In the rows, zero is written as 128.
Rotation paths and how fast each direction turns (degrees per step)
Each turn is a multiple of 5 degrees from 10 to 175, or 0.
Each row of a path follows its step; steps can be skipped.
Path 1:
step 0: [110 130 132 125 120 128 121 140 129 136 116 128 132 122 139 112 128 123
 142 116 127 131 111 126 136 121 136 122 118]
step 1: [145 117 135 110 130 133 130 128 122 141 123 107 136 133 123 123 132 133
 128 132 129 135 117 124 116 125 114 132 125]
step 2: [136 133 135 133 121 132 126 122 130 116 129 124 130 136 134 139 139 121
 107 134 147 119 131 119 134 114 125 115 129]
step 3: [131 130 136 127 134 128 130 113 117 120 132 141 121 115 137 129 144 132
 130 126 105 118 127 138 130 125 133 116 127]
step 4: [135 121 128 117 124 122 129 145 145 131 149 136 115 117 136 123 128 131
 121 124 122 136 129 132 130 129 124 145 131]
step 5: [126 140 126 144 114 137 113 125 135 120 139 108 134 131 130 115 111 138
 133 126 126 134 128 133 129 124 125 128 128]
step 6: [111 126 132 115 122 128 132 124 124 136 114 123 133 130 135 113 129 143
 128 140 130 118 130 117 121 121 148 130 130]
step 7: [141 114 145 120 125 124 132 131 116 140 138 125 136 130 123 136 115 113
 123 133 128 117 116 125 131 130 132 121 137]
step 8: [137 132 135 144 119 146 148 132 135 121 133 130 121 125 125 133 145 125
 135 129 133 129 120 121 140 126 127 119 118]
step 9: [129 125 128 113 129 139 124 124 116 111 131 131 129 116 132 127 143 137
 132 136 133 129 135 152 131 137 124 140 126]
Directions:
[125 129 127 128 131 126 129 126 127 124 125 126 133 132 128 123 126 129
 121 134 128 123 128 126 125 126 122 129 127] | 85
[133 134 125 126 126 127 128 130 121 129 126 124 124 124 124 128 131 123
 126 133 129 126 125 124 129 129 130 128 125] | 60
Path 2:
step 0: [136 131 130 146 126 135 135 139 141 116 122 134 129 129 136 113 142 117
 134 132 130 120 134 128 124 154 124 130 123]
step 1: [128 123 126 148 121 120 121 137 126 113 135 140 139 135 127 137 144 127
 146 134 145 130 123 121 138 128 132 138 128]
step 2: [114 119 122 142 106 115 123 134 115 128 132 123 125 131 150 133 128 145
 132 124 132 128 126 132 127 138 127 128 117]
step 3: [130 119 125 133 114 134 143 142 125 121 131 116 140 120 138 132 117 120
 144 128 108 123 114 132 127 141 128 129 124]
step 4: [119 117 135 134 131 115 141 127 127 122 136 121 118 140 119 133 127 114
 146 136 122 127 122 124 121 133 151 137 124]
step 5: [111 125 116 139 120 124 133 124 127 115 114 125 104 122 126 142 133 127
 130 139 122 135 139 134 131 137 139 121 132]
step 6: [117 116 120 123 126 127 132 134 126 104 113 137 124 127 135 121 130 119
 134 121 117 112 138 127 139 136 118 139 131]
step 7: [120 129 133 151 122 121 143 130 132 126 123 144 122 128 122 117 141 126
 128 118 127 121 113 120 128 137 126 148 129]
step 8: [126 124 119 140 112 124 124 126 140 121 111 130 133 132 144 129 142 135
 133 134 137 132 109 118 130 133 144 125 136]
step 9: [126 121 140 134 115 135 118 144 109 124 122 117 126 132 151 119 136 121
 143 124 131 129 130 131 133 138 134 130 133]
Directions:
[125 132 127 123 126 129 131 131 128 132 131 126 131 127 133 129 130 134
 127 127 128 128 121 126 130 128 132 134 131] | 65
[124 127 130 129 130 133 128 129 122 129 133 135 129 134 128 127 125 124
 130 127 127 131 129 125 128 125 128 132 132] | 130
[134 128 128 127 130 123 130 130 127 130 133 127 127 128 121 125 132 123
 131 129 129 127 124 129 132 130 125 133 129] | 115
[129 130 129 129 131 130 126 127 129 126 124 131 123 129 131 122 134 129
 128 126 128 125 123 130 127 123 127 126 136] | 40
[129 129 127 124 132 131 131 123 124 130 128 124 123 127 130 132 130 125
 135 127 123 130 127 131 126 125 131 127 124] | 55
